arr =
88  126  115  96  108  79  104  111
114  111  45  98  91  86  97  100
100  105  94  99  101  85  105  96
107  95  79  100  118  69  103  77
100  107  104  100  93  114  91  104
106  100  63  102  111  112  110  112
Counting starts at 1.
The entry in the top-right corner is 111
Report the entry just left of 85.
A: 101
Report the top-left entry.
A: 88
The entry just right of 94: 99
Report the top entry of the column that holds the smallest entry.
A: 115
Report the entry directly above 97.
A: 104
Report the bottom entry of the column that holds the smallest entry.
A: 63
The entry at row 1, column 2 -> 126
The entry in the bottom-left corner is 106
The entry directly below 101 -> 118
Report the entry in row 3 and column 1.
A: 100
The entry at row 2, column 1 -> 114
The entry in row 2 and column 2 -> 111
Report the entry directly above 95.
A: 105

Questions about the row below.
1) Report the entry just left of 62.
2) Report the entry just right of 51.
3) Report the entry just right of 78.
44  133  78  62  51  83  149  103  50
1) 78
2) 83
3) 62

Read these off the grid that follows. Rows and columns are numbered from 1.
1) The entry in row 3 and column 1?
2) The entry at row 1, column 1?
3) The entry at row 3, column 3?
4) The entry in row 1 and column 2?
5) The entry in the bottom-left corner?
6) The entry in row 1 and column 3?
7) The entry in row 2 and column 1?
88  101  107  80  57  112  98  86  67  90  74  113  122  83
104  95  108  95  92  101  121  53  137  74  101  110  110  96
133  68  102  93  98  92  71  130  79  112  115  123  78  124
112  114  85  117  106  115  71  88  66  121  117  77  48  104
144  48  90  102  108  117  116  96  122  100  109  141  112  103
71  136  84  136  106  118  80  103  104  92  134  83  115  64
70  103  84  100  134  114  146  53  117  139  65  63  105  100
1) 133
2) 88
3) 102
4) 101
5) 70
6) 107
7) 104

Read these off the grid that follows.
1) What is the entry directly above the largest entry?
2) What is the second entry from the end, reading row by row?
3) What is the smallest entry in the first column?
4) What is the 1st entry in reading order?
5) What is the second entry on the main diagonal?
6) What is the fourth entry from the end, reading row by row?
7) What is the third entry on the main diagonal?
8) What is the last entry, reading row by row?
104  54  108  118  71  97  113  89  124
118  95  86  110  110  97  143  89  124
126  95  86  142  120  87  143  107  112
96  95  108  102  80  117  103  80  136
74  87  103  102  80  97  83  80  95
111  95  92  102  120  137  113  116  124
89  70  119  95  71  97  103  53  136
89  95  97  102  110  147  103  98  118
96  54  97  79  100  117  113  62  118
1) 97
2) 62
3) 74
4) 104
5) 95
6) 117
7) 86
8) 118

B =
111  84  99  112  119  103  94  87  98  96
99  114  99  116  74  93  82  109  86  101
102  137  111  125  49  120  64  86  106  107
116  117  99  98  90  104  93  93  98  118
100  108  107  92  115  84  98  103  115  99
69  104  91  108  71  73  92  60  86  120
103  91  96  96  114  101  110  103  115  108
99  54  103  81  116  107  103  117  88  79
94  105  88  109  92  112  105  88  86  94
101  99  109  83  116  78  109  128  103  118
93  98  98  91  116  96  108  118  108  110
Rows and columns are numbered from 1.
The entry directly above 128: 88
The entry at row 1, column 3 -> 99
Which number is the entry at row 1, column 1? 111
The entry just left of 128 -> 109
The entry at row 2, column 1 is 99
The bottom-left entry: 93
The entry in row 3 and column 1 is 102
Which number is the entry in row 1 and column 2? 84
The minimum is 49
Which number is the bottom entry of the column that holds the largest entry? 98
Which number is the bottom entry of the column that holds the smallest entry? 116
Which number is the entry directly above the largest entry? 114
Which number is the entry just left of the smallest entry? 125
Which number is the entry directly below 49? 90
The entry at row 3, column 2 -> 137
The entry in the top-right corner -> 96
The entry directly below 71 is 114
The entry directly below the largest entry -> 117
Which number is the bottom-right entry? 110
The entry in row 3 and column 3 is 111
The entry just right of 81: 116
The entry directly above 125 is 116
Which number is the entry just left of 54? 99
The entry directly below 64 is 93

Questions about the row below.
1) Find the entry just right of 162.
2) Find the entry just right of 80.
3) Find the entry just left of 118.
[124  52  80 115  89 162 118]
1) 118
2) 115
3) 162
